(in the rows, 128 means zero)
Where one turn sends some rows of the set: a few examples, then the rows asked
Lodu: [126 132 134 107 134 147 125 123 124  98 124 164 117 122 120 126  99 140
 164]
Por: [127 123 144 114 129 130 122 118 154 103 163 130 135  90 112 136  91 136
  87]
pesaf: [114 150 141 110 133 101 135 106 158 121 106 121 131 106 125 138 101 119
 150]
Vegu: [112  83 127 107 128 136 145 139 144 123 131 113 119 114 155 147 134 170
 117]
Sedop: [119  97 149  93 140  99 150  98 118 137 151 112 145 139 141 147 111 160
 125]
tizos: [130  99 146  83 122 113 126 120 118  89 178 123 118 127 116 126 114 151
 113]
mabin: [127 146 133 104 125  97 108 124 136 132 121 118 107 145 136 153 139 173
 141]
lagef: [128 113 127 119 156 109 130 136 137 100 149 146 171 147 127 130 141 167
 116]
lan: [ 95 108 126 118 127  97 146 102 111  84 125 134 139 134 108 140 143 131
  97]
nev: [ 98  94 124  82 139 132 151  99 152 105 120 126 123 139 100 117 116 150
 109]
mifek: [136 137 133 143 128 115 129 126 157  85 152 123 144 136 146 113 141 131
 106]
kabis: [100 100 143 125  98 127 107 135 102 122 152 138 143 133 123 130  96 137
 141]
fifo: [136 135 135 125 130 127 120 120 132 120 146 130 133 128 117  72 105 133
 107]
Pib: [101 112 116  94 125 146 102  91 125 121 129 115 125 108 121 153 116 162
  92]
Med: [ 86 138 144 122 121 125 103 111 158 116 101 118 135 150 142 161 123 147
 107]
Kul: [124 140 141  99 123 129 142  97 116  90 141 128 162 101 127  98 129 143
 115]
kekel: [112 122 112 118 111 114 150 120 132 135 119 137 146 160  96 105 116 136
 109]
Nama: [133 121 129  90 118  98 113  95 139 128 107 126  89 133 129 132 123 151
 143]
bamup: [120 164 138  93 130 126  98 127 139 126 122 118 117 117 140 140 156 150
 125]
nar: [106 120 136 147 111 128 130 136 143  91 139 133 153 125  99 164 128 132
 120]
duzu: [124  99 144 126 145 114 117 150 166 143 106 119 129 127 130 131 115 139
 140]
Siz: [117 145 150  91 112 123 106 130 143 129 115 136 120 142 133 145  72 150
 129]
vus: [115 128 147 121 163 133 111 124 118 103 116 138 124 121 101 117 108 139
  80]
Vemu: [ 82 119 141 128 113 111 154  88 130 117 143 129 149 120 150 114 104 141
 128]
bipaf: [129 100 143 106 115 125 136 142  97 116 121 152 143 141 116 108 106 160
  98]
Dula: [108 111 163 106 116 137  98 114 157 124 128  90 112 110 142 128 118 135
 117]
muvu: [115 126 128  99  94  98 144 100 117 127 154 114 135 142 119 144 118 118
 100]
biba: [104  99 115 116 137 123 137 128 167 118 134 154 152 130 138 115  92 160
 100]
muvi: [136 108 119 104 105 109 108 144 135 105 164 130 138 153 147 144 123 130
 103]
rulud: [137 137 155  94 128 143 117 134 151 136 102 137 106 124 138 122 147 146
 113]
vur: [133 122 145 108 139 110 124  97 146 140  88 143 102 129 132 127 140 134
 115]
sakid: [136 144 161 128 117 141 137 146 120  71 122 123 137 119 133 132 124 152
 122]
gorim: [121 115 118  97 125 114 106 130 108  95 134 127 166 125 155 145 126 139
 150]
Diguk: [115 118 141 129 163 114 138 121 120 119 136 137 125  95 158 136 129 128
 144]
dovak: [118 144 144 131 133 141 134  96 124 115 115 146 128 142 103 161 106 172
 115]

nev turns into gorim
dovak turns into Vegu
Where do these go?
vur turns into mabin
Med turns into duzu
lagef turns into bipaf
mifek turns into kekel
Por turns into Vemu

Where one turn sends some rows of the set: a few examples, then the rows asked
lefun: [136 113 132 129  67 135 122 140 121 107 121 133 133 125 176 120 153 142
  85 103 115 111 139 121]
Likob: [107 112 124  92 102 103 130 100 124 163  99 132 121 117 128 124 102 115
 128 145 139  93 112 138]
gimef: [102 134 143 101 114 127 138 101 113 150 110 122 135 110 142 131  93 113
 111 168 122  94 116 141]
gumen: [119 117 140 104 111 118 118 108 128 160  84 159 120 113 142 132  95 113
 125 146 137  94 113 130]
subo: [125 107 153 114  75 140 105 149 123 119 120 137 128 140 181 130 149 140
  95  95 133 119 126 118]
tini: [162 118 142 108  96 168 122 118 129 146 109  96 125 148 130 127 126 121
 116  81 106 139 137 136]
deda: [138 110 151 112  75 143 116 149 135 119 126 132 134 124 156 110 156 141
  83  89 117 123 131 120]
gar: [120 125 133 130  96 111 136 118 116 122  93 142 137 102 151 125  98 121
 117 160 112  82 119 145]
Zosu: [134 142 161 116  73 128 116 155 134 118 100 129 109 119 152 134 153 143
 107 101 131 143 115 123]
radi: [121 151 118 104 109 152 128 141 155 144 117 107 112 113 167 123 149 111
  71 110  93 139 136 142]
tidu: [144 121 133 120  96 146 106 153 128 114 116 128 132 113 150 120 168 140
  89  93 131 127 133 127]
fabek: [119 111 116 124  88  96 147 120 115 144  85 147 125 119 135 126 106 118
 124 149 123  91 118 145]
duguk: [103 117 130 114 105 103 154 110 115 142 116 129 124 112 137 135 104 114
 121 164 117 105 103 131]
movid: [117 150 144 115  98 134 139 111 156 154 125 119  92 119 165 141 133 109
  78  88 104 136 131 152]
vivok: [118 124 141 107 103 122 134 113 124 147 114 136 134 125 140 125  98 110
 125 186 130 110 106 134]
tonik: [115 122 133 103 110 121 123 111 122 148  86 141 138 123 134 111  87 122
 130 139 136  77 123 144]
tonum: [141 116 136 111 110 169 109 124 145 158 106 100 131 151 121 118 135 119
 121  89 130 138 144 139]
Mele: [158 132 120 107 118 167 114 127 141 141 113  91 125 141 130 121 133 117
 120  91 119 142 137 145]
Gelot: [111 137 128 100  83 146 122 130 159 148 114 107 102 136 199 133 125 104
  85 112  86 129 131 141]
zonuv: [133 110 139 137  83 139 110 157 150 114 106 137 131 115 154 116 162 136
  95  99 117 125 137 124]
kepo: [ 98 126 135 104 110 116 127 115 118 146 137 132 147 138 138 132  97 116
 120 165 118  99 109 138]
vov: [119 121 122 137  95 111 129 113 105 143  98 150 137 121 146 153  99 114
 113 149 101  88 125 154]
popo: [153 115 136 111  91 165 111 116 124 142 112  90 121 168 155 139 116 114
 133  97 118 135 132 142]
lesa: [153 118 127 101 100 161 109 111 129 146  97 101 120 152 143 127 116 128
 131  74 123 121 140 126]
vaz: [129 113 126 136  96 111 140 106 126 145 105 159 130 120 152 125  98 105
 112 160 120  90 125 151]
dun: [108 150 129  86  92 155 134 126 147 150 121  90 112 132 178 128 128 113
  85 126  87 138 128 122]
Nalem: [153 138 137 112  79 141 125 121 148 140 125  98 121 162 131 108 131 122
 124 101 135 140 135 163]
tul: [127 141 134  92  82 152 128 134 161 148 109 100 108 119 168 122 135 111
  78 110  77 140 132 135]
libos: [112 138 135 115 100 158 127 126 160 150 120  95 114 111 160 136 146 104
  78 126  87 147 136 137]
tinut: [110 123 125  91  97 109  94 117 130 152  86 143 130 118 140 133  96 122
 135 144 123  86 114 137]

tidu turns into Mele
Nalem turns into movid
deda turns into tini
Where do these go?
tonum turns into libos
lesa turns into dun
vov turns into tinut
vivok turns into vaz
popo turns into Gelot
duguk turns into fabek
gar turns into tonik

